[[115 126 105 122 106 126 133 108 131 139 153 141 115 150]
 [134 131 156 109 115 155 138 126 116 128 105 147 151 114]
 [147 100 146 106 133 157 133 141 112 138 143 156 121 155]
 [109 151 102 147 110 126 150 136 133 125 139 125 114 129]
 [127 102 116 117 138 150 106 136 123 104 138 116 140 117]
 [103 123 150 120 147 145 116 121 120 137 136 108 107 121]] -> 117

[[138 138 129 138 139 138 120 140 138]
 [123 122 117 123 124 122 122 135 123]
 [112 113 129 111 111 113 147 107 111]
 [108 108 116 108 107 108 145 124 108]
 [120 119 110 120 121 119 121 143 121]
 [121 121 111 122 123 121 118 141 122]
 [122 122 110 123 123 122 115 144 123]
 [135 134 117 136 137 135 108 149 136]
 [154 154 148 154 154 154 110 126 154]] -> 136

[[129 125 112 125 146 133 109 127]
 [119 139 145 114 149 123 118 152]
 [133 112 116 145 126 134 113 108]
 [133 120 109 137 122 143 112 113]
 [139 108 116 132 115 122 141 113]] -> 113

[[150 118 118 150 134 111 124]
 [151 118 118 150 135 110 124]
 [129 133 141 129 141 124 118]
 [103 126 119 105 126 140 124]
 [134 118 110 135 126 123 129]
 [102 129 123 104 126 143 126]
 [145 125 132 145 141 112 118]
 [118 135 141 119 138 131 119]
 [113 136 140 114 136 136 120]
 [152 123 127 151 138 110 123]
 [103 126 120 105 126 141 125]
 [120 135 142 121 139 130 119]] -> 125

[[124 123 131 130 142 133 134]
 [153 141 108 120 118 145 135]
 [110 123 139 128 140 120 128]
 [100 129 145 123 130 107 122]
 [117 123 135 129 142 127 132]
 [126 124 128 129 141 134 133]] -> 132

[[152 126 116 123 131 123 140 117 124 142 119 144 128 131]
 [139 111 115 127 128 121 144 130 120 130 138 147 130 136]
 [130 122 120 115 133 140 131 141 124 127 138 134 139 126]
 [109 116 125 123 108 138 142 138 141 136 120 137 141 139]
 [115 127 113 123 127 132 139 138 125 125 130 132 142 127]
 [151 141 136 151 136 135 118 114 139 120 118 119 120 114]
 [147 129 147 124 119 119 125 132 131 128 131 137 127 126]
 [118 121 123 116 136 117 110 134 140 138 121 121 123 125]] -> 126
---
[138 133 124 138 136 102 134] -> 134
[128 108 131 110 140 103] -> 103
[114 142 138 134 149 149 129] -> 129
[113 108 146 107 114] -> 114
[109 139 106  99] -> 99
[102 121 124 111] -> 111
---
[[133 147 148 110 110 100]
 [129 107 133 109 143 120]
 [143 123 150 104 140 114]] >> 147

[[137 132 123 112 133]
 [128 108 106 149 140]] >> 132

[[ 99 134 118 102 104 127 122]
 [ 99 134 118 103 104 126 121]
 [ 98 134 117 110 107 125 117]] >> 134

[[145 134 107 115]
 [118 120 136 139]
 [151 146 107 113]] >> 134

[[118 104 117 122 114 108]
 [126 126 125 128 122 127]] >> 104

[133 154 141 108 113] >> 154

[[119 120 139 145]
 [124 117 143 153]
 [138 142 108 105]] >> 120

[[108 124 114 140 152]
 [111 122 116 141 153]
 [126 135 126 127 128]] >> 124

[141 134 121 102 117] >> 134
---
[132 137 113 100 128 100 146] Out: 137
[139 155 117 116 103] Out: 155
[102 101 103 133 124 125 151] Out: 101
[121 100 147 139 146 144 106] Out: 100
[139 119 104 128 119 138] Out: 119
[151 116 113 117 137 118 134] Out: 116
[136 130 144 105] Out: 130
[120  99 101 142] Out: 99
[157 111 119 121] Out: 111
---
array([108, 122, 115, 152, 154]) ==> 154, 108

array([112, 135, 135, 148, 106, 140]) ==> 148, 106

array([107, 121, 149, 123]) ==> 149, 107

array([119, 123, 132, 135, 126, 127, 149]) ==> 149, 119

array([[131, 145, 135, 119, 120, 123, 132],
       [125, 115, 122, 139, 133, 151, 135]]) ==> 151, 115

array([[145, 124, 148, 121, 129, 152, 126],
       [106, 125, 115, 131, 126, 103, 125],
       [105, 119, 124, 138, 125, 104, 122]]) ==> 152, 103

array([104, 133, 136, 152]) ==> 152, 104

array([135, 150, 145, 122, 130, 126]) ==> 150, 122
---
[123 122 158 124 131 139]
158, 139
[106 108 107 142 144 146]
146, 144
[120 129 122 123 132 106]
132, 129
[117 142 125 139 140 155]
155, 142
[142 146 103 110 124 136]
146, 142
[138 125 115 100 157]
157, 138
[112 113 145 138 105 127 122]
145, 138
[151 137 130 133 119 108]
151, 137
---
[118 121 151 127 155] --> 155
[135 104 152 134 106] --> 106
[128 145 106 122 124] --> 124
[122 136 111 153 118] --> 118
[150 100 135 139 117] --> 117
[ 98 137 154 132 131] --> 131
[134 152 117 123 142] --> 142
[119 158 124 141 149] --> 149
---
[[115 129 147 117 124 113]
 [148 112 143 145 144 103]
 [145 128 111 137 135 146]] ==> 112

[[156 154 133 106 116 106 106]
 [123 133 113 117 133 118 116]] ==> 133

[[100 118 129 133 114 123]
 [144 148 125 112 133 122]
 [139 148 123 114 138 120]] ==> 148

[[132 117 105 134 139]
 [122 121 128 102 125]
 [132 119 135 138 102]] ==> 121

[[150 128 126 129 156 125 103]
 [125 124 109 111 120 130 119]
 [138 154 127 131 120 152 122]] ==> 124

[[113 143 125 109 137]
 [133 113 146 105 112]
 [132 148 143 131 103]] ==> 113

[[119 129 156 148]
 [111 126 155 108]] ==> 126

[[104 137 131 128 128 135 114]
 [117 134 128 128 128 130 121]
 [117 132 130 126 128 131 123]] ==> 134

[[129 141 120 104]
 [121 150 115 130]
 [140 149 139 132]] ==> 150

[[131 136 137 138 138]
 [131 103 103 133 131]
 [126 101 107 107 115]] ==> 103
---
Input: [102 151 147 149 111]
Output: 102

Input:
[[128 143 144 156]
 [143 144 105 118]]
Output: 105

Input: [106 113 122  98 119]
Output: 98

Input: [137 109 138 131 102 108 113]
Output: 102

Input:
[[138 116 129 131 126 123]
 [128 103 119 126 123 125]
 [132 133 141 140 150 131]]
Output: 103

Input: [105 156 144 147 149]
Output: 105

Input: [103 151 121 151]
Output: 103
---
[124 112 113 125 106] yields 124

[149 146 142 152 121 126 144] yields 142

[[122 122 138 144 140 149 158]
 [116 122 121 113 109 122 121]] yields 121

[[136 117 138 149]
 [136 117 138 149]
 [117 105 129 135]] yields 149

[131 147  99 141 131 112] yields 147

[121 115 119 108 147 106 148] yields 119

[[151 111 146 107]
 [129 137 105 119]
 [125 149 108 129]] yields 119

[131 157 156 125 151 123] yields 157
---
Q: [125, 109, 103, 118]
A: 125
Q: [126, 132, 131, 127, 126, 125, 104]
A: 126
Q: [129, 134, 130, 100, 134, 138, 132]
A: 129
Q: [118, 116, 156, 134, 141]
A: 118
Q: [139, 101, 104, 143, 129]
A: 139
Q: [152, 126, 125, 129]
A: 152
Q: [106, 122, 104, 103, 137, 105, 131]
A: 106
Q: [107, 113, 124, 135, 156, 118]
A: 107
Q: [113, 117, 122, 107]
A: 113
Q: [138, 125, 106, 144, 142]
A: 138
